bam: [129 125 105 127 123]
Mog: [143 119 111 159  58]
mido: [129 125 142 101 208]
Mone: [112 106 100 121 174]
diff bam: [129 125 106 127 123] -> 2, [105]
rev: [121 100 106 112] -> Mone

bam: [126 124 134 216]
mido: [120 163 155 142]
Veg: [127 134 145 175]
ser: [128 180 142 109]
novag: [132 138 116  93]
lir: [122 141 110 135]
fima: [127 134 145 157]
Mone: [117 131 130  91]
nat: [133 163 155 104]
Lunuv: [123  89 108  40]
diff ser: [128 180 142 110] -> 3, [109]
[133 163 155 104] -> nat
diff mido: [119 163 155 142] -> 0, [120]

lir: [136 143 152 152 119 131 141 119 131 144 121 124 116 152 125 119 127 130
 123 110 140 118 141 131 114 113 143 145 131 122 129 125 120 114 146 126
 109 134 132]
mido: [148 127 131 101 142 103 126 122 125 131 150 164 108 146 140  78 109 101
 134 165  86 157 116 117 134 168 104 123 135 116 133 135 167 147  78 111
 145 144 143]
Vepu: [153 118 136 136 126 159 129 136 149 125 130 117 140 112 114 136 145 144
 125 146 133 130 119 136 116 122 146 137 100 165 129  94 112 124 120 125
 135 123 108]
Mone: [153 118 137 135 126 159 130 136 148 125 129 118 140 111 116 136 147 144
 126 147 134 130 120 136 115 121 146 138 100 153 128  92 111 123 120 125
 135 124 108]
Mog: [ 81 148 144 150 130  82 151 128  80 162 102 142 114 147 149 125 116  77
 120  82 131  85 114 110  98 109 127 136 133 112 119 168 166 109 158 132
  86 157 113]
bam: [131 117 145 149 127 128 111 128 153 124 101 136 104  96 127 116 129 163
 126 135 117 151 150 126 136 127 114 139 143 119 137 136 128 124 140 144
 116 117 144]
novag: [ 62 123 124 140 133 102 116 139 106 127  98 117 129  89 146 153 130 134
 122  99 130 109 133 113 125 125 103 114 146 105 127 176 140 126 176 160
 103 121 128]
nat: [ 85 115 150 115 142 167 127 122 123 108 157  77 178 127 152 144 131 151
 124 118 137 114 140 118 145 152 145  99 144  74 119 127  99 136 174 145
 126  93 138]
ser: [114 126 128  95 136 132 123 149 139 118 195  74 152 100 145 127 163 153
 122 187 109 148 112 104 134 117 168  97  96 157 155 136 124 171 132 136
 176 133 122]
diff lir: [136 143 152 152 119 131 141 119 131 144 121 124 116 152 125 119 127 130
 123 110 141 118 141 131 114 113 143 145 131 122 129 125 120 114 146 126
 109 134 132] -> 20, [140]
diff lir: [136 143 152 151 119 131 141 119 131 144 121 124 116 152 125 119 127 130
 123 110 140 118 141 131 114 113 143 145 131 122 129 125 120 114 146 126
 109 134 132] -> 3, [152]
[148 127 131 101 142 103 126 122 125 131 150 164 108 146 140  78 109 101
 134 165  86 157 116 117 134 168 104 123 135 116 133 135 167 147  78 111
 145 144 143] -> mido
rev: [168 117 134 104] -> ser
rev: [132 134 109 126 146] -> lir
rev: [124 128 136 137 119 143 139 114 127 136 126 150] -> bam
diff nat: [ 85 115 150 115 142 167 126 122 123 108 157  77 178 127 152 144 131 151
 124 118 137 114 140 118 145 152 145  99 144  74 119 127  99 136 174 145
 126  93 138] -> 6, [127]

Mone: [ 61 131 126 125]
mido: [155 112 145 138]
Vepu: [144 139 138 116]
nat: [146 126 105  94]
fima: [159 138 147 120]
novag: [120 131 135 123]
ser: [132 134 126 128]
Veg: [143 121 129 158]
Lunuv: [125 126 137 130]
rev: [123 135] -> novag
succ: [61] -> [131]
rev: [138 159] -> fima
diff nat: [146 126 104  94] -> 2, [105]

Lunuv: [111 149  61  61 146 135 144  87]
ser: [111 143  54  51 135 140 141 112]
mido: [130 118 179 178 113 133 138 169]
diff ser: [111 143  54  51 135 140 141 113] -> 7, [112]
diff mido: [130 118 179 178 113 133 138 168] -> 7, [169]
diff mido: [130 118 179 178 112 133 138 169] -> 4, [113]
rev: [138 133 113 178 179 118 130] -> mido
rev: [51 54] -> ser
succ: [113] -> [133]
diff mido: [130 118 178 178 113 133 138 169] -> 2, [179]

Veg: [110 157 103 110 105 158 184 177  89  96  96  63 185  97 107  75  80 113
 106 111 108 105 109 111 109 108]
Mog: [108 161 102 109 104 162 110 123 162 103 111 123 143 104 161 102 163 111
 105 109 107 104 108 109 108 107]
mido: [108 114 185 179 108  86 184  80  89 185  96  75  63 107  97 177  96 180
 186  95 100 181 184 181  98 186]
lir: [127 144 125 124 113 137 128 118 138 125 116 114 123 114 142 121 141 126
 126 113 113 124 127 126 113 127]
rev: [ 96 177  97 107  63  75  96 185  89  80 184] -> mido
succ: [180] -> [186]

Mog: [ 81 153 103  92 122 120 154 153 167 152 140  95 161  59 109 153 131 117
  90  80 146 114  96 152 125  91 113 131 137 131 148  98 115 127 117 158
 138 158 129 144 145 176]
lir: [112  79  54 139 104 130 136 133 116  98 126 134 124 157 187 157 127 112
 125 116 111 186 151 144 153 110 131 110 101 166 121 150 149 139  94 159
 132 117 127 147 109  84]
Vepu: [116 144 171  92 155 128 123 111 135 131 133  95 181 116 171 119 103 139
 151 117 155 115 104 130 113 134 136 142 113  91 162 101 104 103 136 125
 121 161 150 153 163 145]
Mone: [170 124 175 146 145 145 104  93  70 117 111 153 128 173 136 101 130 137
 144 166 132 145 172 156 116 173 138 145 120 115 117 162 138 113 159  91
 119 103 125  99 113 108]
succ: [154] -> [153]
succ: [114] -> [96]
succ: [148] -> [98]
rev: [136 173 128 153 111 117  70  93] -> Mone
diff Mone: [170 124 175 146 145 145 104  93  70 117 111 153 128 173 136 101 130 137
 144 166 132 145 172 156 116 173 138 145 120 115 117 162 138 113 159  91
 119 103 124  99 113 108] -> 38, [125]
diff Mog: [ 80 153 103  92 122 120 154 153 167 152 140  95 161  59 109 153 131 117
  90  80 146 114  96 152 125  91 113 131 137 131 148  98 115 127 117 158
 138 158 129 144 145 176] -> 0, [81]
rev: [138 173 116 156 172 145 132] -> Mone

Mone: [128 127 146  97 121 136 130 121 131 126 126 130 125  84 128 130  84 130
 132 137 128 194 128 125  74 191 128 119 128 115 153  97 128 130 150 151
 143 128 130 133 118 116 122 130]
bam: [129 127 146  98 124 136 130 121 131 126 126 129 125  84 128 131  84 129
 132 136 128 200 129 126  81 192 128 119 128 115 153  98 129 129 149 148
 142 128 130 134 118 115 122 130]
ser: [125 127 141 101 112 128 130 125 133 126 129 129 126  95 133 123  98 131
 128 140 128 146 121 126  60 165 126 123 129 119 144 105 127 131 148 163
 146 129 131 130 129 122 125 128]
novag: [128 127 146  97 121 136 130 121 131 126 126 130 125  84 128 130  84 130
 132 137 128 194 128 125  74 191 128 119 128 115 153  97 128 130 150 152
 144 128 131 133 119 116 122 130]
Veg: [127 127 145  97 117  96 130 122 132 126 127 129 125  85 130 127  87 130
 130 138 128 178 125 125  66 184 127 120 129 115 151  98 127 130 150 156
 145 129 131 132 123 118 123 129]
fima: [125 127 141 101 112 128 130 125 133 126 129 129 126  95 133 123  98 131
 128 140 128 146 121 126  60 165 126 123 129 118 144 105 127 131 148 163
 146 129 131 130 129 122 125 128]
Vepu: [122 127 136 112 107 122 129 129 133 127 130 129 128 115 135 118 120 131
 125 139 128  96 116 126  71 128 124 127 130 124 134 119 125 131 141 163
 144 130 132 128 141 129 129 127]
nat: [123 127 137 107 108 124 129 127 133 127 130 129 127 107 134 120 110 131
 126 139 128 114 119 126  63 144 125 125 130 122 137 113 125 131 143 162
 145 129 132 128 137 126 127 127]
Lunuv: [128 127 146  97 121 136 130 122 131 126 126 130 125  84 129 130  84 130
 131 117 128 195 128 125  73 190 128 119 128 115 153  97 128 130 150 154
 144 128 131 133 119 116 122 130]
[128 127 146  97 121 136 130 121 131 126 126 130 125  84 128 130  84 130
 132 137 128 194 128 125  74 191 128 119 128 115 153  97 128 130 150 151
 143 128 130 133 118 116 122 130] -> Mone
diff Mone: [128 127 146  97 121 136 130 122 131 126 126 130 125  84 128 130  84 130
 132 137 128 194 128 125  74 191 128 119 128 115 153  97 128 130 150 151
 143 128 130 133 118 116 122 130] -> 7, [121]
diff ser: [125 127 141 101 112 128 130 125 133 126 129 129 126  95 133 123  98 131
 128 140 128 146 121 126  60 165 126 123 129 119 145 105 127 131 148 163
 146 129 131 130 129 122 125 128] -> 30, [144]
diff Lunuv: [128 127 146  97 121 136 130 122 131 126 126 130 125  84 129 130  84 130
 131 117 128 195 128 125  73 190 128 119 128 115 153  97 128 131 150 154
 144 128 131 133 119 116 122 130] -> 33, [130]
succ: [87] -> [130]
[125 127 141 101 112 128 130 125 133 126 129 129 126  95 133 123  98 131
 128 140 128 146 121 126  60 165 126 123 129 118 144 105 127 131 148 163
 146 129 131 130 129 122 125 128] -> fima
[129 127 146  98 124 136 130 121 131 126 126 129 125  84 128 131  84 129
 132 136 128 200 129 126  81 192 128 119 128 115 153  98 129 129 149 148
 142 128 130 134 118 115 122 130] -> bam

Vepu: [ 67 162 114 149 168 194 106]
Mog: [ 67 162  98 149 168 194 119]
ser: [137 154 113 113 135 117 141]
nat: [ 51 160 168  98 194 149 124]
diff nat: [ 51 160 168  97 194 149 124] -> 3, [98]
[ 67 162 114 149 168 194 106] -> Vepu
rev: [135 113 113] -> ser
rev: [194 168 149  98] -> Mog
rev: [149 114 162] -> Vepu
diff Vepu: [ 67 162 113 149 168 194 106] -> 2, [114]
diff Vepu: [ 67 162 114 149 168 193 106] -> 5, [194]

Mone: [127 138 139 145 139 112 110 101 128 125 129 146 108 141  55  98 125 127
 153 150 117 109  82  89 124 132 118 135 110 124]
Vepu: [116 122 180  99 133 113 139 123  83 126  98 112 119 152 110 115 132  99
 134 117 122 187 108 113 140  95 144 120 143 100]
Lunuv: [107  93 124 114 112 139 136 118 103 157 136 118 138 152 139 100 161 107
 129 150 114 151 134 102 131 130 164 144 113 125]
mido: [124 122 155 113 115 115 136 104 116 138 156  97 129 132 146 146  98 109
 129 103 171 124 100 126 142 171 128  92 108 100]
ser: [150 120 169 140 108 135 173 163 141 136 131 154 133  91 141 104  86 135
 123 125 136 124 122 155 113 115 115 136 103 116]
Mog: [133 156 128 121 102 155 161  82 133 132 135 168 136 133 132 146 115 149
 106 118 142 140 137 106 128  85 125 107 128 119]
bam: [128 139 124 143 136 111 122 117 150 136 127  94 124 121  94 138 113 123
 133 122 152 182 122 157 143 128 113 149 159 119]
rev: [ 99 132 115 110 152 119 112  98 126  83 123] -> Vepu
rev: [116 103 136 115 115 113 155 122 124] -> ser
rev: [146 132 129  97 156 138 116 104 136 115 115] -> mido

lir: [140  81 115 104 147]
Mone: [165 109  77 148 131]
fima: [103 166 146 128 156]
Vepu: [121 159 134 147 130]
Lunuv: [101 145 125 132 146]
Veg: [120 149 171  84 128]
ser: [125 147 151 143 114]
Mog: [ 61  84 167 156 153]
nat: [115 149 124 129 164]
succ: [140] -> [81]
diff fima: [103 166 146 129 156] -> 3, [128]
succ: [120] -> [149]
succ: [121] -> [159]
succ: [81] -> [115]

lir: [ 64 150  52  51 153  93 197 142  75 172  49 165  87 204 107 106 191 175
 181 114 152]
Vepu: [ 64 150  52  51 202  93 197 142  75 172  49 165  87 204 107 106 191 175
 181 114 152]
fima: [ 49 206  43  76  62 142 197  93  96 122 172  77 188 125  67 123 116  73
  42  95  72]
diff fima: [ 49 206  43  76  62 142 196  93  96 122 172  77 188 125  67 123 116  73
  42  95  72] -> 6, [197]
[ 64 150  52  51 202  93 197 142  75 172  49 165  87 204 107 106 191 175
 181 114 152] -> Vepu
diff Vepu: [ 64 150  52  51 202  93 197 142  75 172  50 165  87 204 107 106 191 175
 181 114 152] -> 10, [49]
diff fima: [ 49 206  43  76  62 141 197  93  96 122 172  77 188 125  67 123 116  73
  42  95  72] -> 5, [142]
succ: [202] -> [93]

mido: [141 139 104 125  94 208]
Mog: [141 139 104 125  94 167]
Mone: [119 120 147 135 144 101]
rev: [135 147] -> Mone
rev: [101 144 135 147 120] -> Mone

mido: [175 170 106 133 106 116 142 170 149 109 101 133  58 183 171 157 183 157
 142 183 134  92 143 158 177 116  84  62  91 115 112 108 133 183 124 113
  95 114 162 117 158 112 148 157 125  88 153 125  84  79 149]
nat: [ 86  90 148 123 148 139 116  90 109 145 152 124 191  79  90 102  79  79
 115  79 123 160 115 101  84 139 168 187 184 148 142 146 123  79 132 141
 168 145  84 141  90 147 103  91 132 176  96 132 182 187 102]
novag: [ 85  90 148 123 149 140 116  90 109 146 154 124 193  78  89 101  78  79
 115  78 123 162 114 101  84 140 170 190 185 148 142 147 123  79 132 141
 170 147  83 142  89 148 103  90 132 178  96 132 184 190 102]
bam: [171 167 110 133 109 118 140 167 147 112 106 133  71 178 167 154 178 177
 141 179 133  98 142 155 173 118  91  74  77 109 115 112 133 178 125 116
  91 112 172 116 167 110 154 166 125  84 160 124  79  74 154]
fima: [175 170 106 133 106 116 142 170 149 109 101 133  58 183 171 157 183 182
 142 183 134  92 143 158 177 116  84  62  66 106 112 108 133 183 124 113
  83 108 177 113 171 107 156 170 124  74 163 123  68  62 157]
Lunuv: [175 170 106 133 106 116 142 170 149 109 101 133  58 183 171 157 183 157
 142 183 134  92 143 158 177 116  84  62  91 115 112 108 133 183 124 113
  83 108 177 113 171 107 156 170 124  74 163 123  68  62 157]
diff nat: [ 86  90 148 123 148 139 116  90 109 145 152 124 191  79  90 102  79  79
 115  79 123 160 114 101  84 139 168 187 184 148 142 146 123  79 132 141
 168 145  84 141  90 147 103  91 132 176  96 132 182 187 102] -> 22, [115]
[171 167 110 133 109 118 140 167 147 112 106 133  71 178 167 154 178 177
 141 179 133  98 142 155 173 118  91  74  77 109 115 112 133 178 125 116
  91 112 172 116 167 110 154 166 125  84 160 124  79  74 154] -> bam
diff fima: [175 170 106 133 106 116 142 170 149 109 101 133  58 183 171 157 183 182
 142 183 134  92 143 158 177 116  84  62  66 106 112 108 133 183 124 113
  83 108 177 113 171 107 156 170 124  74 164 123  68  62 157] -> 46, [163]

fima: [144 139 106 138 141 129 109 129 116  96 106 140 125 149 135 136 142 118
 118 177 147 104 125 118 128 133  91 128 126 128 105 115 132 116  89]
Vepu: [109 112  97 125 149 136 158 125 143 154 124 128 119 122  44 128  71 148
 117  82 142 129 123 134 119 109 136 112 132 130 127 132 144 133 185]
novag: [149 140 142 122 133 142 114 145 132 137 119 127 119  60  68 128 136 136
 144 124 125 142 127  85 120 119 127 121 134 123 131 131 128 132 126]
Mog: [132 140 115 122 124 125 142 133 143 114 140 127 117 122  99 148 163 150
 108 127 125 144 140 105 123 122  91 141 126 115  95 130 127 139 111]
lir: [126 106 140 128 125 141 129 144 137 129 156 123 109  65  87 125 117 134
 130 135 102 106 124  94 121 111 122 119 131 126 132 126 134 142 135]
Mone: [143 133 120 128  97 116 130 127 118  97 151 127 131  63 161 113 110 134
 117 136 122 137 124 139 122 147  98 138 133 126 138 131  94 110 139]
Veg: [136 127 128 133 133 129 116 113 123 148 162 123 122  95 213 146 127 140
 102 120 111 107 101 143 127 129 118 129 125 142  94 134 134 131 143]
ser: [121 137 111 126 139 115 170 138 122 143 137 122 119  69 160 126 117 124
 121 133 130 133 121 113 128 121 138 123 127 124 126 127 108 133 119]
nat: [130 120 139 140 122 116 171 134 140 167 122 130 137  99 121 125  56 146
 110 126 113 116 141 110 128 128 146 117 138 103 103 128 137 127 110]
Lunuv: [120 136 138 127 136 142 181 122 120 124 145 116 134 158 113 133 159 138
 122 164 111 115 117 138 119 140 108 103 135 128 131 108 135 144 141]
bam: [106 122 113 117 121 123 128 126 125 163 120 133 128 165 153 127 133 114
 134 136 115  99 122 126 139 113 143 131 127 131 127 115 110 129 104]
mido: [103 137 116 121 112 125 115 131 126 140 114 125 135 137  84  71 135 126
 136 120 120 140 134 122 135 119 123 127 134 121 142 133  96 134 139]
rev: [121 134 127 123 119] -> mido
diff Mog: [132 140 115 122 124 125 142 133 143 114 140 127 117 122  99 148 163 150
 109 127 125 144 140 105 123 122  91 141 126 115  95 130 127 139 111] -> 18, [108]

Veg: [195  82 188 157  87 100 136]
Mog: [187 158  73  90 189 173 138]
mido: [ 73 100 188 157  87  82 119]
Lunuv: [ 68  96 188 166  83  79 117]
diff mido: [ 74 100 188 157  87  82 119] -> 0, [73]
diff Veg: [194  82 188 157  87 100 136] -> 0, [195]
rev: [ 82  87 157 188 100] -> mido
diff Mog: [187 157  73  90 189 173 138] -> 1, [158]
[195  82 188 157  87 100 136] -> Veg
rev: [117  79  83] -> Lunuv

Veg: [139 170  56  84 121]
Lunuv: [139 179  59  87 122]
novag: [124  92 214 180 135]
mido: [139 173  58  85 121]
fima: [134 155 107 115 121]
Mog: [125  79 210 178 135]
lir: [125  95 201 173 134]
Mone: [155 110 180 214 125]
nat: [131 127 142 137 129]
Vepu: [134 148 106 115 126]
succ: [84] -> [121]
succ: [170] -> [56]
[124  92 214 180 135] -> novag
rev: [107 155] -> fima

